In the data rows, the value 50 means zero.
The table, row by row:
(60, 48, 28, 65, 42, 36, 50, 51, 39, 35, 28, 62)
(39, 54, 69, 31, 59, 62, 51, 45, 58, 69, 70, 40)
(59, 69, 34, 41, 50, 43, 57, 35, 33, 51, 60, 72)
(55, 66, 34, 42, 48, 43, 54, 37, 37, 50, 59, 75)
(62, 46, 38, 74, 47, 41, 45, 66, 44, 36, 33, 51)
(63, 54, 30, 71, 43, 40, 49, 61, 40, 32, 33, 55)
(55, 54, 35, 58, 42, 41, 57, 40, 44, 40, 30, 72)
(62, 53, 31, 62, 42, 38, 58, 44, 35, 36, 30, 63)
(38, 53, 46, 54, 36, 46, 57, 33, 51, 43, 14, 55)
(51, 38, 60, 60, 61, 56, 34, 69, 56, 53, 63, 26)
(53, 58, 32, 54, 40, 41, 61, 35, 40, 38, 33, 69)
(58, 44, 35, 75, 49, 36, 52, 69, 49, 30, 37, 47)
(58, 48, 33, 74, 40, 41, 48, 55, 40, 33, 31, 59)
(59, 59, 36, 54, 42, 42, 60, 37, 38, 43, 29, 73)
(63, 62, 45, 46, 62, 47, 42, 49, 37, 53, 88, 58)
(45, 51, 66, 25, 58, 62, 52, 42, 58, 67, 67, 46)
(41, 50, 67, 27, 56, 58, 49, 45, 60, 68, 67, 38)
(40, 47, 66, 36, 59, 62, 43, 57, 60, 62, 72, 30)
(43, 43, 69, 38, 60, 60, 40, 62, 61, 60, 69, 30)
(62, 56, 52, 49, 63, 57, 39, 61, 44, 60, 84, 50)
(57, 61, 36, 49, 44, 48, 58, 29, 38, 43, 37, 74)
(54, 37, 57, 48, 56, 58, 39, 65, 55, 53, 64, 27)
(49, 61, 44, 30, 44, 51, 62, 28, 45, 52, 43, 76)
(50, 59, 36, 47, 39, 43, 64, 23, 38, 46, 36, 73)
(43, 52, 47, 51, 40, 44, 60, 34, 51, 42, 19, 59)
(48, 61, 41, 51, 41, 44, 63, 29, 42, 45, 38, 72)
(57, 40, 51, 74, 56, 44, 35, 74, 49, 42, 51, 36)
(57, 42, 58, 52, 66, 56, 36, 72, 55, 57, 72, 35)
(57, 46, 38, 73, 43, 41, 50, 53, 38, 28, 33, 55)
(43, 42, 66, 53, 61, 53, 36, 68, 63, 57, 66, 25)
(44, 66, 34, 48, 40, 40, 59, 33, 39, 48, 40, 76)
(51, 36, 62, 54, 58, 48, 40, 67, 62, 54, 63, 29)
(48, 33, 62, 53, 55, 58, 38, 71, 63, 51, 48, 23)
(37, 33, 60, 56, 47, 56, 49, 55, 64, 43, 27, 32)
(49, 40, 67, 52, 59, 58, 40, 66, 60, 54, 68, 29)
(40, 32, 57, 58, 46, 56, 51, 58, 58, 46, 24, 30)
(38, 48, 68, 34, 61, 60, 48, 47, 63, 67, 71, 42)
(51, 38, 64, 56, 64, 51, 36, 69, 62, 55, 68, 30)
(42, 45, 67, 39, 59, 61, 44, 58, 61, 59, 66, 35)
(39, 59, 53, 28, 54, 56, 60, 25, 49, 60, 56, 66)
(52, 58, 38, 40, 46, 46, 66, 26, 44, 53, 40, 69)
(59, 55, 32, 55, 40, 42, 60, 40, 39, 37, 25, 70)
(60, 48, 32, 73, 46, 40, 55, 56, 40, 32, 31, 56)
(51, 65, 37, 47, 44, 46, 64, 29, 35, 44, 42, 74)
(42, 32, 65, 56, 50, 56, 48, 66, 69, 50, 32, 25)
(61, 48, 29, 72, 45, 44, 49, 56, 44, 35, 32, 55)
(46, 40, 65, 52, 57, 56, 39, 62, 60, 59, 67, 26)
(50, 39, 58, 58, 59, 55, 34, 73, 61, 52, 62, 27)
(40, 48, 48, 51, 38, 45, 62, 37, 54, 40, 16, 58)
A row's group is the hidden flat surface it lies on (a line, a plane or more), and each surface passes through zero. The first row asked about is in group 0, and each new group gets the next number.
Some rows of the table again, each followed by its group:
(50, 39, 58, 58, 59, 55, 34, 73, 61, 52, 62, 27) 0
(52, 58, 38, 40, 46, 46, 66, 26, 44, 53, 40, 69) 0
(43, 43, 69, 38, 60, 60, 40, 62, 61, 60, 69, 30) 0
(59, 55, 32, 55, 40, 42, 60, 40, 39, 37, 25, 70) 0
(49, 40, 67, 52, 59, 58, 40, 66, 60, 54, 68, 29) 0
(60, 48, 28, 65, 42, 36, 50, 51, 39, 35, 28, 62) 0
(57, 40, 51, 74, 56, 44, 35, 74, 49, 42, 51, 36) 0
(55, 66, 34, 42, 48, 43, 54, 37, 37, 50, 59, 75) 1
(40, 48, 48, 51, 38, 45, 62, 37, 54, 40, 16, 58) 1
(62, 53, 31, 62, 42, 38, 58, 44, 35, 36, 30, 63) 0
(38, 53, 46, 54, 36, 46, 57, 33, 51, 43, 14, 55) 1
(51, 65, 37, 47, 44, 46, 64, 29, 35, 44, 42, 74) 1
(60, 48, 32, 73, 46, 40, 55, 56, 40, 32, 31, 56) 0
(48, 61, 41, 51, 41, 44, 63, 29, 42, 45, 38, 72) 1
(62, 46, 38, 74, 47, 41, 45, 66, 44, 36, 33, 51) 0
(40, 47, 66, 36, 59, 62, 43, 57, 60, 62, 72, 30) 0
(57, 61, 36, 49, 44, 48, 58, 29, 38, 43, 37, 74) 0
(57, 42, 58, 52, 66, 56, 36, 72, 55, 57, 72, 35) 1
(44, 66, 34, 48, 40, 40, 59, 33, 39, 48, 40, 76) 1
(39, 54, 69, 31, 59, 62, 51, 45, 58, 69, 70, 40) 0
(37, 33, 60, 56, 47, 56, 49, 55, 64, 43, 27, 32) 1
(42, 32, 65, 56, 50, 56, 48, 66, 69, 50, 32, 25) 1
(48, 33, 62, 53, 55, 58, 38, 71, 63, 51, 48, 23) 1
(40, 32, 57, 58, 46, 56, 51, 58, 58, 46, 24, 30) 1
(62, 56, 52, 49, 63, 57, 39, 61, 44, 60, 84, 50) 1
(59, 59, 36, 54, 42, 42, 60, 37, 38, 43, 29, 73) 0
(41, 50, 67, 27, 56, 58, 49, 45, 60, 68, 67, 38) 0
(43, 42, 66, 53, 61, 53, 36, 68, 63, 57, 66, 25) 0
(51, 38, 60, 60, 61, 56, 34, 69, 56, 53, 63, 26) 0
(42, 45, 67, 39, 59, 61, 44, 58, 61, 59, 66, 35) 0
(49, 61, 44, 30, 44, 51, 62, 28, 45, 52, 43, 76) 0
